Each row is where one point has got to under a steady rotation. How many ticks took it there?
The counts run from 0 to 394.
[ 98 125 185 170 179 105 134 108 145  84 115 135 145 129 113 151 100 125
 178 152 134 147 146 110 162 177 109 129  92 136 113 135 118 121]	297
[110  85 104  99 131 155 132 127 143 104 103 134 127 140 206 137 126 128
 133 131 123 170 104 141 124 102 113 120  87 177  96 162 154 145]	17
[121 142 156 114 118 170 157  97 100 164 144 107  83 165 115 111 123 121
 133  87 113 114  99  88 117 139 160 111 181  96 120 126 142 155]	228
[177 127 108 157  99 156 116 124 131 119 146  90 139 149 144 211 134 129
  88 126 136 122  98 110 104 138 132 133 148 189 132 153 137 120]	361
[151  97  73 149 104 123 112 129 136 146  91 130 132 118 107 195 126 111
 113 134 131  96 122 146 116 125 112 118 198 136  95 113 156 102]	366
[141  93 123 144 165 145 130 126 135 141 158 142 128 131 130 119 182 181
 100 138 133  97  98 114  78 120 149 128 177 170 130 164 148 101]	45
[158 102 117 160 145 134 107 146 137 177  94  96 107 148 152 110 120 174
 116 133 166  88  83  94 117 121 148 106 173 131 115 131 156 147]	26
[ 92 154 172 106 160 155 157 121  91 116 138 136 148 165  87 167 133 116
 133 125  96 165 166 135 122 103 159 129 172 108 128 146 151 104]	73
[134 120 110  96 112 113 116 135 157 124 140  72 128 115 164 142 132 147
  90  74 152 188  97 159 129 122 112 181 121 121 128 132 110 138]	172
[125 153 121 161 109 113 119 114  99 139 122 130 108 136 120 119 148  78
 160 153 146 120 165 174 113  47 118 101 151 111 118  78 114 144]	256
[134 108 133 123  98 163 151 114 139 147 116 131 133 139 138 149  91  84
 148  92 115 118 104  47 108 169 145 130 155 132 152  88 160 128]	210
[145 133 117 111 143 138 142 141 124 115  95 134 143 109  71 154  79 122
 118 135 167 156 142 179 107  93  95 113 137  98  82 132 157 168]	165
[110 136 136 119 118 129  86 145 118 121 194  98 145 123 105 132 114 163
  75 130 140 158  74 122 110 138 110 151  75 129 169 157 134 143]	153
[116 146 159  85 112 144 158 149  75 125 176 139 116 163 110 132 158 158
 127 126  58 151 121 110 108 102 166 129 131 131 128 151 156 125]	245
[153 127  87 190 127 138 132 133 156 115 133 124 152  98  68 166  97 136
 137 151 128 111 143 181 102 119 115 116 130 117 100 147 164 164]	161
[155 174 136 112 114 123 171 124  99 152 121  98  78 127 130 129 100 130
 173 131 136  90 111  86 168 153 112 125 100 128 123 127  78 131]	115
[113  94 142 143 130 130 114 141 142  92 135 181  97 145 185 139  95  82
 150 106 131 149  95 101 117 108  92 122 125 163 121  99 163 126]	35
[198 152 132  91 118 154 143 117 119 125 135  96 135 133 139 160  99 137
  79 132 171 128  90 113 129 115 131 143 153  98 109 159 125 193]	341
[159  88  91 125 110 109 116 171 160 133  80 122 166 122 131 120  78 152
 151 172 136 138 124 103 104 126 138 127 160 103 158 110 173 131]	9
[160 128 155 130 140 138 136 165 153 130  78 144 180 143 105 159  65 140
 114 115 168 157 173 129 108 124 134  96 125 161 139 139 164 135]	183
[ 83 132 155 135 152 145 130 129 114 127 140 148  80 152 126 140 107  70
 117  94 130 129 107 152 129  90 117 123 196 105 100 113 163 115]	54
[129 157 125 108 135 117 145 123 103 143 162  93 116 107 113 129 122 158
  80 187 124  88  67 122 133 163 130 121 138 110 125 173 124 138]	136
[ 56 146 148 131 162 113 132 130  88 103  84 103 119 125 159 169 178 122
 131 155 144 165 149 142 149 132 106 137 116 111 103 131 119 104]	280
[ 80 127 112 136 116 107 115 114 126  77 139 192 115 117 161 133 137 145
 147 159 125 125 156 131 146 169  92 112  82 103 140 153 135  98]	127
[160 136  88 182 110 124 146 126 160 110 151 127 165  90  84 167 100 150
 120 141 122 109 145 176  92 137 131 120 123 113 112 153 161 158]	160
[149 148 127 106 116  78 135 115 115 160 137  94 104 132 128 126 101 147
 158 175 145  94  95  74 165 156 124 132 140 100 158 108  87 102]	118
[180 129  86 152  85 131 155 111 142 134 130 113 142 119 145 213 137 124
  97 116 130 105 121 131 100 149 142 126 180 153 124 136 147 108]	363
[ 88 140 166 121 161 154 130 132 108 127 141 138 147 178  76 161 122 114
 142 139  92 150 160 147 129  87 157 126 167 130 120 142 157  99]	72
[101 137 152 166 156 152 149  88 121 125 140 165  95 141 122 142 107  70
 134  98 143 114 135 160 108  86 120  94 176 137  93 114 149 132]	52
[ 77 157 116 141 141 127 132 150  93 128 101  77  97  90 159 136 181 111
 138 115 153 119 117 127 150 147  97 169  88 138 118 124  93 108]	284
[120 127 155 141 121 173 119 109 101 161 135  98  83 172 102 102 138 121
 137 103 123 108  85  74 117 132 165 125 180  97 119 117 139 164]	229
[154 131 157 146 109 131 119 106 125 130 145 132 108 141 120  74 163 126
 125 112 140 121 124  80 100 138 157 129 202  76 154 106 123 150]	232
[102  85 124 103 136 148 124 162  99 140 157 157 121 131 144 141 136 150
 121  99 102 130  63  70 100 124 128 148 123 157 128 118 182 106]	40
[141 125 142 138 118  74 111  92 120 161 132 119 144 129 118 125 115 145
 157 182 156  99 104  71 150 160 123 112 119 102 140  82  95 132]	120
[135 116 119 185 130  95 106  92 158  93 142 148 101 109  99 121 108 134
 153 148 150 121 116 156 136 140  85 114 122  77  81 122 119 168]	143
[103 125 145 110 123 187 164  84 120 143 149 145  77 166 133 109 117  96
 144  93  97 112 115 136 129 115 138  90 134 163  89 158 135 145]	224
[ 88 127 147 135 118 120 106 138 110 143  80 148 153 123 162 116 180 120
 131 172 120 104 165 135 182 124 132 101  80 126  85 145 110 135]	107
[106 128 139 106  93 121 124 155 123  98 177 198 105 146 132  95 131  89
 148 133  75 144 147 142 119  82 117 121 131 141 149 121 151 106]	240
[126  65 108 117 142 140  97 148 159 196  67 131 142 129 131  92 141 153
 114 103 155 104 127 135 136 116 134 107 143 159 100 135 137 113]	198
[113 139 152 149 154 113 142 115 186 112 137 143 131 101 148  93 109 145
 112 146 117  89 139 176 170 164 132 121 118  94  96 194 121 152]	313
[117 147 199 125 135  98 108 172 129 135 113 127 141 177 111 118 132 135
 156 131  92 145 174 131 193 101 155 133 119 134 116 144 108 105]	90
[138 151 107 122  94 126 146 126 132 171 127 116 144  87 129  91 178  76
 134 111 121  93 166 159 127  84 145 154 138 121 141  98  83 123]	83
[196 124 100 126  99 109 107 111 164 116 145  92 133 129 165 164 122 136
  96 130 158 130  82 132 134 108 118 166 178  89 111 140 109 155]	344
